Each row is where one point has got to under a steady rotation. How many steps took it there?
The counts run from 0 to 323.
[ 10 -43   0  -8  11 -29 -10  15  32  -4  -5   2   2   3   9 -12  10 -39
  23 -31  -3  33  28   4   4  14  23  11 -23 -27 -10  15 -19 -10   9   9
  16  30  26 -23  21  -6  20  25   9  -9  21   3  -1] -> 143
[-18   7  11  -3   1   7 -11  14  14  23  12   5   4   8   6   4 -24 -17
  47 -11 -19  14  15 -29  13  10 -26 -23  -2  12  -8   7  19 -26  22  -3
 -31  32 -48 -13   7   1  36  -5 -24   8  14 -16  -1] -> 240
[  1  34  -6 -33  13 -20 -30 -29  -7   2   1  12 -10  25  21 -20  -6 -14
 -20   7   6 -23  -6 -20   3  46  -4  -1   5  13  -5  28   7  -9  17 -29
  17 -16 -17 -48 -14 -15 -17  -8  15  -4  -7  -7  -6] -> 320
[ -3 -10  -4 -15  25  22 -14   7   6  20  -8   6   5   1  -1 -30 -26 -15
  32 -35 -22   6  25  11  -2  -1   4 -30 -16   7 -29  25  19   1  12 -48
   3  -2 -25   8 -23   3 -11  14 -30  30   6 -12  26] -> 47
[ 12  31  15  19 -20   6   9  22 -12 -22  13   0   7 -15   3   4 -19 -39
   1  12 -25  -9 -11  15   4 -19  14 -33  -5 -17 -22  14  31 -37  22 -30
   8 -10  -8  -2   0   8 -21  30 -23 -22  17 -31  -4] -> 102
[  0 -14  -8  15  14 -32 -21  31  14  -9   9   2  -4   0   7 -22 -11 -23
 -15 -33   5   1  28  -8  34  24   3 -26 -26 -20   1  34  16  -4  24 -18
  18  -4  -3  -3 -23  -5 -12   0 -19 -11  20 -34 -12] -> 302
[  1  18  -4 -18  20  -1  17  45   0   2 -10   3  -5  -9  -5 -32 -27 -33
  14  -8  -8  11  -6  -4  20 -11 -14 -19  12   1   4  27   4   1  46 -15
 -42  27 -25 -24  -9 -16  12  -6  -1  -9   7 -44  12] -> 55
[-11   7  -4 -16  -8  16  19  20 -24  -5  16 -19  18 -11   4   0  -4  20
 -27  -2   2 -17 -10  11 -27 -17  -3 -45   2 -33  -1  24  33 -38  33 -16
   4  26 -19 -15 -11   7 -17  13   1 -28   0 -41  -8] -> 105
[-14   4   4  -9 -11 -20 -29 -10  15   9  18   7   6  29  12   7   2 -18
  20  -8  -1   0  25 -27   2  44  -1  -6   0   8 -25  14  16 -58  12  -6
  10  14 -27 -43  19  -9  16   2   0  -8   1  -6 -24] -> 135
[  3  30   3  13  -9 -10   1  11 -12 -12  19  -2 -16 -16   5 -10 -34 -27
 -10  17   2 -21  -8 -23  27  16 -27 -33 -16  -9  16  24  13  17  37 -21
 -23  -9 -21 -15 -26   7 -15 -21  -1   0  28 -29 -18] -> 58
[ 23  13 -12 -28  40 -11  -7  27  -3 -10 -29  15  -7  -4   2 -42  -9 -39
  -9 -19  -7  12  -9  19   4 -17  23  12   9  -2  -2  25   5  -3  14 -34
  18  -4  21  -7 -15 -11 -19  30 -12 -21  -4 -25  26] -> 310
[ 37   1  -1 -19 -15  30  16  -6 -28  -6  -6   4  -6  -4  -9 -15  -6 -21
 -17  42   6  -3   2  19 -35 -11  17 -14  -9 -40 -13  29   8  -2  -1 -27
  16  17  10 -20  -8  12 -33  31   8   0  -5   1  -9] -> 156
[ -5 -44  12 -21 -14   4  -5 -13  16  -6  22 -13  11   1   4   5  17   7
  11 -21  16   4  26  -7 -29  19  -3 -12 -25 -42   1   7 -18   2   7   4
  16  42  16 -26  18   3   2  11  38 -12  18  25 -20] -> 140
[ 27  21  -9  -1 -14 -24   0  10 -20  -6  -1   8 -23   6  -2  -8 -17 -44
 -27  50  17 -12  -5 -26  19  33   6   6   3 -10   5  30  10 -16  11   6
 -14   0  -3 -32  -6  13  -9 -10  -5  -9  12 -22 -42] -> 163
[ 20  -4  21  -7 -18   9  -3 -14  12   5   7  10 -11  13  -1   0 -16 -63
  50  21  -2  11  18 -17   9  26   2   5  -7  -5 -14  16 -18   5   7  -6
 -22  20  -3 -35  24  11  21   2  11  25  25  20  -9] -> 189
[ 11  27  23 -17 -28  15   2 -11 -13 -23   8   7  14  -2  -5  19   9 -21
  16  20 -10 -11  -8  -7 -36  -8   9  14  25   3 -19 -20   7 -40  -2 -14
   8  21  21 -24  30   5  -5  17  16 -46   3  22 -23] -> 130
[-12  38  24 -14  -4 -18 -15 -20  23  -5  15  11  -1   6  21   3  -4 -43
  47  -7 -25   2  -8 -18   9  12 -16   3   3  17  -4   1 -13  -6  29 -28
  -8   5  -7 -43  26 -17  18   5  25  -9  25   7  17] -> 83
[  1  14  18  -7   2   2 -28 -19   4 -27  10  11   3 -21   8   7  13  -4
  24 -21  -6  -8  -7 -19 -16 -16 -10  10   2   1  14 -23  -8  25  -4 -26
  34   8  42  10  -6  10 -19  15   5 -40  27  54  -5] -> 279
[ 29   2 -10 -11  33  10  10  35  -1  15 -35   9 -15  -6  -1 -23 -27 -51
  14  11 -18  23 -12  13   2 -14  26  12  -2   1  -5  22   1   2   6  -7
 -21   7   0  10 -11  21   5  24 -35  24  15 -22  21] -> 205
[ 29  -2  -5 -33 -12  31  22   3 -28  -7 -12   2  -7  -5 -12 -14   0 -15
 -20  37  16   1  -3  23 -40 -17  18  -9   3 -40  -2  29   0  -4   3 -14
   4  32  10 -24  -3  11 -24  27  20 -11  -4  -2  -9] -> 157
[ -5  10  18 -14 -14   9 -35 -40   6   5  22   8  -5   2   3  -1 -13  -8
  34   9   5 -19  15 -40  -1  36 -31 -21 -13  10   3   1  -4  29   4 -25
  -3   3 -11 -21 -17   2 -11 -21  12  11   9  42 -21] -> 32
[-20  17  15 -51   7  28  -7 -29  -7   0   9  -9  21   0  12   6   7  27
  20 -21  -9 -18 -22 -10 -54  -8 -18  -6  19  16   0  -8  -4  -3  22 -32
   0  23  -8 -29  -1  -5  -5   3  26 -17  -6  18  14] -> 79
[ 19  44  20 -21  -6  28  -6  -2 -26 -16  -8  15 -11 -12 -21   0 -17 -23
  24  34  -4 -15 -12 -29 -16 -12  -7  16  28  26   0 -16  12   6  -4 -21
 -20   8  14  -2  -8  11 -16  -9  -9 -23  -1  32 -18] -> 24
[ 29  23 -11  -6  -2 -28  -2  17 -14   4 -10  16 -24  11  -1 -17 -17 -53
 -26  46  16   4  -5 -19  19  26  11  12  10  -3  -3  32   7 -21  17   7
 -16   4  -6 -40  -1   4   1  -8  -6  -9   5 -27 -29] -> 162
[ -4  -3   8   5 -32 -11 -26 -30   9  -2  33   3   4  19  15  14   6 -19
  14   6   4 -10  28 -20  -6  47  -6 -21 -25 -18 -19  13   9 -34   3 -11
  22   4 -16 -40  12   3  -8   1  13   0  17  18 -32] -> 137
[-15  -9 -18 -25  32 -11  -7   8  -2   3  -1 -23  -1 -20  17 -20 -10  31
 -32 -35  16 -12 -18 -21 -14   4 -18 -19 -10 -13  39  18  -5  40  35  -3
  -9  16  -7  -9 -43   4 -16 -18  15 -10  14 -16   3] -> 62
[-15  35  -4 -18  34 -15 -22  16   1   7 -10   6   9  -1  10  -8 -14  -7
   5 -37 -19 -17 -24 -19  -7   0   7  18  30  52 -10  -9  21 -30  21 -22
  -1 -17  -9   4 -17   8  -3  -6 -34 -20   2 -13   8] -> 73
[ -2 -13  14   2 -37   2 -15 -34   8  -9  36  -7   8  10  10  15   6  -7
   9   4   9 -13  32 -17 -16  35   0 -23 -26 -32  -9  10   2 -16   2 -13
  24  17   1 -34  10   9 -11   7  24  -6  24  25 -34] -> 138
[ 29  28  -9 -13  30 -15  -9  24  -8 -15 -23  23 -12   0   3 -31  -9 -52
 -11   0 -13   8 -14  11  18  -9  25  16   9   3 -11  25   7  -9  13 -36
  16 -13  21 -11 -12  -9 -22  26 -14 -23  -1 -22  15] -> 311
[  5   7  18  -4  -8  -3 -17  -9  15 -12  16  17  -6   6   8 -18  -3 -49
  40  -1  -9  16  20   5  24   5 -20 -24 -13 -23 -17  31  -4   1  16 -41
  11  18  -9 -41  12 -32   0  17  19  -5  11   2  10] -> 294
[ 11   4  11  33  -2   5   5  27   3 -22   8  -2 -11 -46   1   4 -20 -31
   9   0 -11   7  -7  -3  19 -28  -8 -17 -24 -31  16   1   7  23  10  -9
   0  13  24  32 -17  24 -13  18 -30 -19  43   1  -1] -> 252
[ 10   9  15 -19 -21  42 -11 -22 -18   4   8   3  11  20 -17  17  -7  -3
  27  18   3 -26  16 -24 -41  29  13  -5   6  18 -23  -3  16 -24 -16 -19
  -1   1 -10  -6   0  35 -23  -5 -10  14   4  31 -35] -> 182
[-14  -2  19 -22 -15  50  -9  -5  -9  -9  22  -7  27   5  -9   4   1  26
  26 -25  -2 -17  28  -4 -34 -12 -22 -37   5  -7 -18   6  26 -22   6 -40
  18  31 -14 -12  -4  -7 -20  10   8 -22  -5  11 -10] -> 289
[  9   4  11  26  -2  10   7  41  -7 -26   9  -6   5 -45  -2   3 -17  -8
   2  -5  -9   2  -8  -6   3 -35  -9 -20 -15 -29  17  -2  16  16  12  -3
  -4  21  18  35 -22  34 -15  15 -31 -33  35  -3 -14] -> 253
[ -4  21 -21   0  29   1 -24  15  -5  25 -12  11  -7  -7  17 -23 -20  -6
  -7  -9 -15   5  -8   3   3 -10  -4 -23  -6   3  -4  28  32 -11   7 -30
  21   0 -29  11 -41  11 -13  19 -55   1   7 -23  18] -> 258
